In the rows, zero is written as 128.
Turns, then the turns between two rows, first turn first; the first pair answered:
turn j_493:
[155 153 142  72 108 156 127 124 115 131 148 146 144 134 153 102 117 121
 108 107 127 152 138 139 126 136 124 108 161 159 105 138 125 140 132 153
 115 142 155 126 126  87 152 143]  ->  [119 120 149 103 139 113 150 129 137 110 151 123 163 134 111 140 111 139
 125 107 138 106 115 130 117 143 170  80 148  96 143 124  90 121 138  99
 127 117 125 127 110 142 164 114]
[151 101 157 125 113 184 148 139 125 160 173 121 101 130 135 101 115 131
  92 114  98 125 149 101 111 120  83 101  89 135  84 130  62 145 154 108
 161  75  76 135 124 126 109 120]  ->  [156 101 189 115 111 212 169 138 141 150 183 146 142 124 123 120 125 117
  94 125 109 140 154 122 118 127  91 111 106 139  94 114  80 159 149 125
 161  88  91 119 136 116 134 151]
[149 131 142 108 121 147 102 147 130 120 106 138 153 117 138 140 134 117
 123 133 134 161 129 125 120 128 120 153 155 162 117 159 138 125 111 178
 124 148 139 128 150 101 140 139]  ->  [112 104 143 136 149 112 118 152 147 101 109 113 157 115 104 169 125 133
 139 130 141 118 111 113 111 131 157 128 138 109 151 152 107 107 118 124
 135 122 111 127 129 150 145 110]
turn j_551:
[133 142 150 132 136 131 155 133 147 126 130 134 145 119 102 137 130 118
 127 121 132 139 133 130 134 124 126 117 129 126 142 145 129 138 107 129
 140 136 120 116 135 112 126 130]  ->  [134 153 147 121 137 131 149 133 145 130 130 130 142 118 114 130 132 120
 124 117 129 145 133 126 133 124 124 112 127 135 134 150 134 138 108 135
 140 133 125 118 136 107 122 137]
[116 122 122 107 118 148 133 135 113 133 147 142  97 135 138 105 128 116
 109 130 128 120 128 128 122 126 119 123 142 153 111 126 127 149 129 150
 124 149 156 148 138 115 130 102]  ->  [116 109 119 119 115 145 136 131 113 129 145 150  96 138 123 112 129 112
 115 130 139 109 128 132 121 131 119 132 143 143 124 122 119 146 143 138
 130 150 158 150 134 124 131  89]
[103  80  72 184 125  86  86 155  52 106 124 160  79 166 136  77 153 121
 174 114 153 117 138  77 115 104  80 174 121  62 188 149 109 114 129 132
 160 137  85 167 146 158  67  88]  ->  [ 82  65 106 187 154  81 119 157  86  84 134 162 130 156 107 119 153 123
 179 119 164 101 118  84 111 107 121 156 125  28 218 128 103 110 123 110
 163 129  76 153 145 184 100 100]
turn j_420:
[169 111 108 145 120 145 127 148 130 136 135 121 134  84 130 169  93 112
  97 108 138 110 106 147 132 156 108 114 123 143 128 117 116 132 138 103
 135 125 124 127 145 135 126 133]  ->  [174 111 106 142 115 148 123 146 127 140 132 122 129  85 132 165  94 111
  94 107 139 114 105 145 133 155 102 119 126 148 124 116 121 131 142 111
 131 126 127 128 143 129 123 133]
[134 105 144 143 130 134 134 131 148 121 125 147 154 124  93 144 122 108
 137 140 161 124 131 149 131 143 131 150 135 111 159 115 132 137 133 130
 128 134 132 136 121 140 149 124]  ->  [154 128 133 129 115 150 117 132 130 133 121 154 136 124 119 119 128 103
 126 137 151 146 140 148 133 140 106 161 141 145 134 127 148 145 132 159
 119 142 144 140 128 114 139 135]
[140 101 148 105 113 155 153 111 154 131 138 144 176 139  97 148 137  95
 139 121 138 155 128 139 125 131 144 145 143 131 154 106 144 107 122 138
 143 134 143 124 123 120 140 129]  ->  [150 117 144  93 107 163 139 114 144 142 137 145 165 139 118 131 138  93
 131 118 128 170 134 138 124 124 130 146 144 154 135 111 151 112 113 158
 139 138 148 126 129 103 132 139]
turn j_510:
[122 108 129 141 151 106 148 142 146 115 157 137 152 142 105 177 118 137
 122 119 159 117 108 142 128 136 156 122 121  98 159 104 117 129 139  92
 149 122  98 124 126 140 139 123]  ->  [129  96 117 149 138 108 143 138 139 125 153 147 136 149 100 170 120 127
 128 124 169 117 115 147 130 138 139 146 118 102 161 108 114 133 151  93
 151 131  99 131 118 140 133 107]
[132 166 123 117 122 134 111 118 149 121 102 132 122 127 131 132 138 130
 126 162 136 133 107 102 147 118 120 128 144 135 117 140 131 133 118 124
 120 123 130 128 117 125 161 125]  ->  [134 162 117 124 115 134 109 118 147 121 102 134 112 129 130 130 137 127
 127 162 138 132 112 107 145 122 111 139 139 135 116 143 129 132 121 125
 122 125 127 135 112 127 155 116]
[117  99 119 139 131 120 140 125 146 118 129 111 112 126 109 133 126 140
 133 124 121  92 127 117 112 146 172 104 113  94 132 138 103 110 141  94
 138 107 100 129 120 150 136 111]  ->  [127  94 145 132 124 152 158 116 161 108 137 143 152 123  92 143 138 121
 138 136 136 115 131 142 119 152 169 129 133 101 142 121 117 124 140 114
 138 124 116 118 125 139 162 137]
turn j_218:
[128 102  97 135 117 152 109 144  73 140 143 150 133 116 129 102 129 110
 138 153 140 126 126 115 130 136  54 163 129 173 129 131 153 133 155 128
 136 169 133 157 117 126 118 120]  ->  [122  96 121 133 125 166 133 140  93 128 151 163 176 112 111 123 134  99
 139 163 155 133 122 129 134 140  74 164 141 162 144 114 160 136 149 127
 141 174 137 143 121 127 145 140]
[117 197 132 127 135 156 120 171 132 117 130 122 135 109 149 124 115 125
 137  83 117 118  89 109  92 118 165 108 127 109 126 116 127 110 131 139
 116 139 137 122 141 111 111 105]  ->  [118 185 112 139 124 145 112 170 122 124 124 124 111 118 142 117 113 120
 144  78 123 111  96 109  91 120 152 126 119 106 132 123 117 109 145 132
 118 142 132 135 130 116  96  77]
[152 108 109 153 120 134  98 112 122 144 139 127  96 140 128 122 143 112
 127 133 139 121 136 139 140 132  97 177 118 131 126 141 115 124 143 126
 146 130 137 134 132 137 119 103]  ->  [146 103 146 143 132 152 124 113 143 128 149 143 143 132 108 148 150 106
 130 144 153 128 130 152 147 134 118 173 132 125 142 120 123 129 136 127
 148 135 144 119 139 139 150 130]
[134 126 119 158 107 136 128 119 117 122 117 104 100 138 118 116 126 133
 120 111 130 125 111 113 126 119 115 155 115 122 135 125 111 108 114 110
 147 129 138 168 116 137 132 106]  ->  [130 118 142 158 113 149 150 118 133 110 124 118 134 135 100 136 130 125
 125 120 138 131 107 126 128 124 133 157 124 112 152 108 112 115 110 112
 152 133 143 156 119 143 154 121]
Now pairs of rows:
Each pair is two turns apart.
[100 132  89 136 144  96 114 131 137 160 119 106  50 131 168 104 123 139
 101 103 114  95 136 136 113 153 103 145 130 114 123 169  96 154 119  92
 123  89  91 137 107 145 104  90]  ->  [121 109  98 141 113 135 132 121 142 156 124 157  70 137 140 105 138 103
 112 115 146 119 160 176 123 165  75 206 149 130 143 150 111 175 137 112
 126 122 112 137 105 125 119  94] -> j_510 then j_510
[100 181 106 134 133  64  94 163  78 127 137  97  99 155 138 104 127 126
  93  91 135 111 127 103 117 135 110 144 125 127 155 132 144  87 125 155
 109 123 191 120 130  92 157 116]  ->  [ 92 154 140 140 138  86 130 157 107 108 149 129 155 149  91 140 138 107
 107 104 166 112 127 130 122 148 128 168 140 108 191 105 143  99 131 142
 117 135 196 109 127 103 190 125] -> j_218 then j_218
[ 87  93 133 116 168 153 143 162 108 130 118  88 186 101 101 147 116 105
 140 131 141 131  83 131 142 157 140  82 117  90 128 100 185 133 122 100
 128 149 147 143 160 173 117 122]  ->  [ 93  82 128 123 153 159 142 158 108 129 115 106 185 107  84 146 118  93
 145 135 154 132  91 142 145 164 128 107 120  89 135  94 182 137 134 100
 130 159 152 147 156 173 117 112] -> j_510 then j_551
[145 158 125 101  87 125 149 152 153 143 100 105 118 144 134  80 100 128
 107 149 115 123 160 131  99 113 125 112 111 119 102 166  95 168 131 134
 125 133 106 118 139 130  93 128]  ->  [150 157 127  99  81 134 149 151 153 143 101 115 117 145 132  80 103 121
 106 150 121 127 164 137  98 114 118 123 117 123 105 163 100 174 132 139
 125 137 111 115 136 123  97 124] -> j_510 then j_218
[128 149 135 147 170 107 109 115 110 151 141  94 117 147 152 151 138 156
 115 115 125 100 128 123 116 100 129 123 110 152  89 186 137 119 113 153
 120 113 127 147 133 132 111 124]  ->  [137 153 133 143 163 120 106 109 111 155 140 104 123 146 159 144 146 146
 114 120 130 114 131 131 121 101 118 137 116 167  85 184 152 126 116 166
 117 125 136 148 138 117 110 133] -> j_493 then j_218
[145 107 140 135 104 143 137 131 130 115 135 142 132 157  85 142 140 106
 132 143 135 148 151 170 129 133 140 198 136 118 159 106 107 141 151 118
 144 154 133 139 109 130 128 115]  ->  [116 116 138 138 141 100 134 141 134 112 133  93 123 152  96 151 122 141
 124 128 110 115 124 130 117 123 176 135 112  84 152 117  86 117 133  84
 144 120 108 139 107 161 120 106] -> j_510 then j_218
[127 140 179 119 114 214 140 137 137 108 105 178 185  78 123 152 106 119
  88 173 129 142 140 140 187 112 124 155 147 162 115 136 148 160 109 182
 101 150 170 210 134 138 116 162]  ->  [ 95 102 179 155 132 178 161 139 154  91 108 163 188  81  72 184  97 125
 111 173 148  94 125 136 180 120 156 146 133 104 160 124 116 143 122 126
 116 136 141 215 115 191 124 119] -> j_493 then j_510
[132 172 149 114 141 122 115 135 129 140 131 130 118 124 173 144 123 162
 103 125 107 112 151 133 136 126 132 108 126 173 113 108 124 106  92 151
 127 135 151 111 145  71 113 152]  ->  [128 123 113 162 118 101 113 132 119 144 122 142  76 143 128 143 116 146
 128 128 140  78 167 145 134 138 114 158 114 149 150 112  96 103 131 110
 143 139 137 137 112 105  96  80] -> j_218 then j_551
[100 119 159 173 135 106 125 111 133 102  96  99 148 137 101 127 124 134
  90 128 131 106 123 115 100 120 139  94  98  57 180 114 160 114 105 120
 124 121 112 133 111 164 184 100]  ->  [142 119 149 165  87 153 110 100 113 117  92 146 135 145 108  97 136 100
  88 137 150 149 154 148 111 125  79 161 116 111 170 119 190 139 121 168
 116 159 146 140 114 117 178 107] -> j_510 then j_420
[174 166 184 115  24 155 124 136 121 123 165 117 130 140 102 123  69 186
 146 115 121 142  94 124 130 124 147 124 124  75 144 158 164 139 101 184
  42 133  75 111 150 162 181 137]  ->  [176 148 154 138   6 140 109 129 105 130 157 118  92 152  91 108  66 178
 153 112 129 125 106 123 128 126 123 153 117  74 150 169 150 139 120 174
  46 137  69 130 134 171 161  95] -> j_218 then j_218
[115 113  74 181 179  70  89 121 106 133 105 148  91 116  88 124 144 159
 112 115 129 134 155 129 149 119 160 101 134  94 160 130  51 126 155 128
 163 125  94 119 109 113  99 140]  ->  [150 124  86 156 150 120  87 116 101 138 109 188 106 116 101 105 157 135
 102 125 133 179 178 154 163 119 123 141 157 142 147 125  79 151 157 179
 155 156 125 111 123  73 109 174] -> j_493 then j_218
[129 118  95 151 102 116 107 120  94 143 115 129  80 135 123 121 121 122
 140 118 134 130 124 110 133 129 104 147 120 141 122 152 119 119 156 108
 132 126 132 162 113 123 105  86]  ->  [ 98 124 154 136 149 118 147 128 137 115 130 116 160 117 108 171 120 137
 137 124 131 122  93 107 133 126 169  92 129 103 141 126 119 113 128  93
 133 109 121 127 129 141 150 135] -> j_551 then j_510
